Each path below is one point turned by a fixed rotation once a step. After each direction that follows a path, write how fast that rotation turns it, in degrees a step (0 if it stays still).
Each turn is a multiple of 5 degrees from 10 to 175, or 0.
Each row of a path follows its step; steps can be skipped.
path 1
step 0: [-1.60 -1.52  1.42 -3.13 -2.91 -2.42  1.66 -1.22 -1.90 -4.09 -2.42  3.52
  4.45  5.36 -0.47 -0.35 -0.09 -1.62 -1.84  0.68  1.84  0.60  1.57 -0.48
  1.12 -0.20  1.08 -1.38]
step 1: [ 0.76 -3.50  6.47 -0.22 -0.35  0.65  0.33  1.84 -1.34  1.15 -2.95 -0.51
 -1.03 -0.18 -0.71 -1.66 -1.38 -2.14 -0.11  0.09  1.04 -0.41 -4.08  2.92
 -0.18 -2.63 -4.69  1.75]
step 2: [ 0.37  3.11 -0.15  0.28  1.13 -1.47 -1.77 -2.26 -1.30 -0.07  1.30 -1.76
  2.78  2.54 -3.72 -1.81  0.89 -1.43 -1.92  1.24  2.23 -0.01  1.18 -3.39
 -5.75 -1.04 -4.54  0.86]
step 3: [ 1.92 -2.31 -3.77  1.67 -0.89  0.47 -2.38 -0.58 -3.36  0.16 -4.95  1.34
  2.89  4.07  1.68  1.30 -2.44  1.14  3.42 -2.00  1.26 -0.33 -0.82  2.94
 -1.46  0.51 -2.01  0.16]
step 4: [-0.83 -0.46  2.91  0.42 -1.59  0.21  3.19 -0.73 -3.35  2.91  0.43  1.10
 -0.27  2.09 -3.02  2.48  1.75  2.67 -0.91 -1.10 -2.47 -0.81  2.41 -0.35
  2.12 -2.24 -5.85 -2.79]
step 5: [ 3.14  3.51 -3.23 -1.57  2.76  1.30 -0.12  1.81  1.34 -0.31 -3.18  1.09
 -0.53 -2.24 -5.56  0.17 -3.44  0.34 -1.29 -0.77  0.67 -0.42 -1.38  1.85
 -1.99 -3.41 -2.37 -1.22]
step 6: [ 4.73  1.83  0.63 -0.74  3.66 -1.14  2.61 -0.86 -0.14  1.80 -3.08 -0.26
  1.27  4.87  0.47  2.11  3.12  1.27  0.95 -2.92 -2.68 -0.46  0.42 -1.98
 -2.72  2.30  1.88 -0.37]
step 7: [-0.32  0.15  0.81  0.20 -2.58  1.20  3.34  2.81  0.54 -1.57 -0.72  1.36
  0.89  1.28 -3.00  3.66 -1.26 -1.92  5.86 -3.32  1.65  2.54  0.56 -1.50
  2.55 -3.58  0.38 -0.48]
step 8: [ 4.55  0.41  3.61  2.20  1.50  3.51 -0.34 -3.84  3.67  2.34  2.67  2.18
 -1.44 -1.08 -0.95 -0.20 -0.40 -0.12 -0.47 -1.76 -1.76  1.81 -3.50 -0.95
 -1.40 -2.72 -1.54 -1.56]
step 9: [-1.01  4.08 -2.88  0.95  2.72  0.65 -1.91  2.21  2.63  3.68  0.07  2.01
  3.59  1.88 -1.45 -0.10 -2.66 -1.03  2.52  0.42 -0.79  1.59  0.20 -4.79
  0.23  3.43  0.12  0.87]
step 10: [-0.71  2.39  1.50  4.14  0.73  2.37 -1.89  1.50  0.35 -0.29 -1.24 -0.21
 -0.62  1.57  4.70  1.62  2.44  3.45  3.55 -2.14  0.30  2.98 -0.28  2.17
  2.46 -0.77  0.82 -4.12]
[-0.27  1.24  0.20  0.68 -1.82  0.53  0.85  0.06 -0.11  1.31 -0.88 -1.33
 -0.65  0.28 -0.51 -0.27  0.33 -0.55  0.99  2.24 -0.22 -0.07 -0.03  0.29
 -0.33 -0.51  0.64 -0.69] => 130
[ 0.54  0.94 -0.21  0.14  1.99  0.18 -1.21  1.80  0.54  0.67 -0.90 -1.58
  0.79 -0.47  0.22 -0.57  1.16 -0.55 -0.57  0.33  0.34 -0.06  0.70 -0.53
 -0.84  0.14 -0.16  0.66] => 100
[-0.98  1.34 -0.89 -0.48  0.05 -0.98 -0.40 -1.37  0.90  0.35 -1.27  1.00
 -0.43  0.73  0.16  0.33  0.29  0.62  0.65 -0.14  0.57 -0.03 -0.21  0.07
 -1.50  1.79  0.53  1.09] => 110
[ 1.21  0.72 -0.13 -0.33 -0.54  2.19  1.14  0.73 -0.34  0.87  0.14  0.25
  0.54  0.16 -0.39  1.77 -0.35  1.50 -0.26 -0.87  0.76 -0.14 -0.27 -0.75
 -1.03 -0.09 -0.16  0.51] => 20
[ 0.09  0.13 -0.13  0.28  0.28 -0.17 -1.63 -0.75 -0.97  1.48  0.32 -0.32
 -0.74  0.04  1.07  0.03 -1.86  1.22  0.39  0.65  0.91  0.91  1.42 -0.63
  0.48 -0.19 -0.98 -0.27] => 55
[-0.31  1.22  0.06  1.60 -0.23 -1.25  0.97 -0.59  0.89 -0.95  0.35 -0.75
  0.20 -1.35 -0.19 -0.37  0.41  1.46 -0.15 -0.51  1.35  0.38 -0.17  0.18
 -0.01 -1.56 -0.77  0.50] => 125
